In the rows, 128 means zero.
Named moves, each a turn or a mirror, and the order they were made in; the first pair answered
T:
[134 144 126 100 119 156 178 113 141 115 144 127 164 158 167 105 128 134] => [141 140 122 101 117 159 181 113 148 117 147 124 165 150 158 101 133 131]
[154 137 123  79 139 188 173 135 115 109 159 182 188 156 163  82 166 118] => [155 137 122  80 139 189 173 136 116 110 161 180 188 154 161  79 167 119]
[133 114 116 138 114 121 130 147 124 145 128 107  92 105  84 145 119 134] => [107 126 130 138 125 112 122 138  97 139 126 125  84 138 114 162 111 145]
Y:
[141 120 120  78 146 138 142  89 161 156 119  87 107 148 110 130 116 139] => [140 125 126  80 150 139 147  85 162 157 121  94 110 155 121 125 114 140]
[122  98 114 168  56 134  94 199  89 120 135 166 169 103 109 175 179 114] => [114 126 135 156  85 153 122 173  78 109 145 210 194 157 169 157 173 120]
[102 145 162 170 138  89 103 110 113 121 119 143  95 133 149 140 114 141] => [104 110 126 141 111 100  86 144  96 119 115 103  97 108  98 158 128 119]
S:
[120 177 148 161 135 122 144 115 112 116 144 205 151 163 180 153 138 138] => [164 158 118 109 175 124 168  79 187 141 126  97 117 108 105 102  99 119]
[172 132 119 110 116 121 153 139 167 149 111 121  97  94  87 120 129 113] => [143 144 138 145  91 120 136 163 118 134 122 194 119 130 136 154 153 125]
[129 118 120 122 130 114 122 110 168 165  96 110  81 104 148 113  96 107] => [104 130 135 153 108 114 108 131 126 152 106 170 100 134 187 141 118 115]
H:
[142 148 175 144 136 102  97 153 141 144 107 104 113 116 157 143 135 122] => [142 151 177 136 146 102 103 143 145 144 106  99 112 122 163 136 128 122]
[123 123 102  49 169 160 154 113 112 113 150 101 140 168 136 111 119 115] => [150 127 107  87 141 177 166 138 129 113 167 153 179 152 145 100 153 112]
[102 119 136 112  93 136 132 153 121 118 124  95 131 130 129 150 153 132] => [102 126 138  93 117 135 145 133 126 117 121  83 123 142 136 139 137 134]
Pairs:
(two moves a pair)
[167 161 123 144 107 132 198 133 129 114  91 160 131 123 160 101 130 145] => [152 139 105 143  71 130 168 169  93 107  90 156 129 116 138 139 148 139]
H then Y
[120  98 109 112 124 105 108 136 125 142 120  73 104 107  93 151 108 121] => [ 92 117 132 133 114 114 107 147  80 123 135 149 133 159 155 173 127 132]
S then Y
[154 143  98  38 147 118 142 102 160 138 144 128 132 148 134  87 107 158] => [179 134  88  65 105 133 142 140 168 139 158 156 164 121 121  86 144 147]
S then T
[166 119 107 163  97 156 143 153 150 147 139 122 153  92 105 104 146 115] => [ 94 143 139 162 118 128 116 130  75 132 131 150 122 166 172 154 123 142]
T then H
[132  93  97  97  94 162 120 164 109 127 113  78 150  86  75 145 127 128] => [128 165 174 185 141 120 141  95 159 139 112 145 128 110 163 113  95 177]
Y then Y
[117 110 111 103 128 132 146 103 143 136 108  64  87  99 113  79  91 125] => [ 66 132 141 122 127 121 128 100  82 119 114 122  88 159 177 118  95 146]
T then S
[140 129 133 156 105 144 124 147 136 123 129 149 160 131 132 131 155 125] => [153 123 124 129 128 141 135 124 163 132 119 101 140 114 106 109 133 120]
T then S
[127 123 109 126 156 114 133 106 150 143 114  90  93 111  87 109 115 134] => [144 116 104 165 108 130 129 152 146 139 131 139 132  93  86 118 158 127]
S then T
[162 148 157 205 112 118 143 140 147 117 176 181 174 121 136  61 160 111] => [157 114 130 202  83  93 101 167 142 126 160 119 136  74  70  93 160 103]
S then H
[101 138 134 144 135  93 101 115 122 134 125 114  96 141 130 150 100 154] => [ 96 130 118  97 138 125 114 121  94 121 134 124 124 172 139 149 111 138]
Y then Y
[146 114 145 182  87 116  93 150 133 151 121 139 119  73 111 157 138 117] => [100 129 162 141 139  97  90 105 100 147 108 116  80 126 144 169  94 131]
T then H
[123 157 164 217 134  75 125  92 164 137 104 122  82  84 140 138 104 178] => [140 154 159 213 135  82 134  93 182 142 104 114  87  72 129 124 104 173]
H then T
[130 144 149 161 130 104 141 120 129 126 135 170 125 135 171 127 127 137] => [153 110 107 106 130 119 145 127 150 134 124  92 114  97 102 114 118 111]
S then Y
[156 115 108 131 112 127 113 148 138 130 133 123 144  91  85 136 163 120] => [108 139 138 150 127  98  90 128  97 124 125 149 118 135 134 169 145 146]
T then Y
[104 132 168 157  96  88  98 122 104 105 103 152 100 125 123 137 147 146] => [101 113 146 106 108  94  98 116  97 106  95 103  88 127  94 137 130 134]
H then Y
[140 113 114  98 133 141 137 140 122 111 136 141 147 127 118 129 144 111] => [127 141 148 144 147 111 130 115 134 117 130 163 125 133 149 131 127 136]
T then Y
[101 124 154 149 123 112 115 102 105 124 119 136 109 132 162 129 131 134] => [136 126 150 140 137 127 144  89 149 132 122 126 121 113 149  91 125 127]
S then H
[114 134 113 123 176 164 151 113  93  87 132 155 133 195 157 110 114 125] => [128  93  86 154 129 128 103 149 117 108 113  82  87 106  63 138 118 119]
Y then Y
[131 123 144 177 112  98  97 136 131 153 116 120  99  91 106 141 122 146] => [120 102 110  83 132 135 111 134  98 138 115  81 112 125  93 137 115 120]
H then Y
[126 127 139  79 173 145 154  99 103 113 151 128 139 165 164 102  96 127] => [132 123 138 111 134 157 147 137  92 107 164 177 172 157 172 113 133 123]
T then S
[128 115 114  57 141 173 166 123 108  96  90  87  71 109 130 102 110 109] => [162 147 150 132 139 166 188 108 167 107 100 141  87  88 161  68 120 126]
H then Y
[152 144 119 130 152 107 134 121 169 151 126  98 117  80 114 109 121 173] => [117 131 108 111 117 140 122 167  84 121 144 158 164 132 149 151 162 159]
Y then S
[112 103 110  60 141 145 131 120 107 123 117  84 123 159 119 131 112 116] => [117 139 147  97 167 132 150  85 133 129 118 120 120 175 164 110  99 137]
T then Y
[121 127 132 159 136 152 131 140 123 114 125 145 145 122 131 144 154 116] => [122 123 130 166 132 147 125 143 126 116 122 138 140 113 122 146 152 117]
Y then Y
[132 132 130 121 151 121 146 106 154 138 121 116 113 129 135 108 122 143] => [116 137 141 136 142 120 137 112 129 132 125 147 120 147 159 124 130 150]
T then S
[ 81 135 129 102 148 135 150  84 111 134 150 143 116 153 143 118 154 141] => [ 97 127 123 126 114 148 149 115 116 132 162 171 143 133 135 118 185 135]
T then S
[121 124  71  60 172 120 133 132 106 150 160  89 100 159 133 152 109 150] => [146 146  87  86 170 148 165 133 126 145 181 157 149 173 175 123 131 150]
H then S
[149 141 127 102 142 125 141 115 174 160 150 129 140 128 151  93 127 122] => [137 144 135 138 110 120 124 141 149 155 156 170 151 131 165 119 151 127]
T then H
[131 123 145 161 131 108 133 128 151 127 124 117 116 103 109 129 118 136] => [100 113 131 114 133 128 129 138  96 108 128 125 131 146 126 150 124 125]
Y then T
[122 146 157 209  82  87 105 145 147 136 124 159 124  86 146 164 134 159] => [ 99 133 148 167 107  69  91 125 136 140 105  94  78  90 122 178 102 160]
T then H
[133 104  58  81 138 183 100 136 124 125 108 142 156 134  88 149 171 108] => [120 110  62  60 166 173 101 111 124 128  99 116 134 147  93 146 147 114]
T then S
[130 116 111 142 102 122 120 143 158 139 119  98 121  97  95 110 146 112] => [ 95 129 130 159  94 118 106 150 108 123 125 149 130 140 143 140 156 125]
H then S
[169 108 100 115  93 164 150 163 146 128 149 142 184 101 115 103 163 102] => [ 92 127 130 119 107 131 113 151  62 112 140 166 149 172 173 162 144 128]
T then H
[118 137 133  82 144 149 162  94 140 122 121 109 123 155 128 102 109 133] => [145 136 132 121 109 163 168 124 157 122 135 151 160 131 128  93 145 128]
T then H
[ 98 132 153 107 157 133 109 120 122 123 116 120 115 141 140 126  88 141] => [117 119 140 117 144 128 104 131 148 133 113  98 108 104 104 122  90 135]
Y then T
[ 94 126 143 166  81  92  92 153  91 118 123 154 114 130 131 161 154 149] => [138 107 119 157  72 106 106 162 139 131 123 117 120  80  81 131 158 131]
T then S
[ 83 140 159 164 132  89  91 139  92 113 122 151 103 117 150 173 122 141] => [ 82 136 141  87 177 108 116 105  95 111 115  97  96 139 141 148  92 128]
Y then H
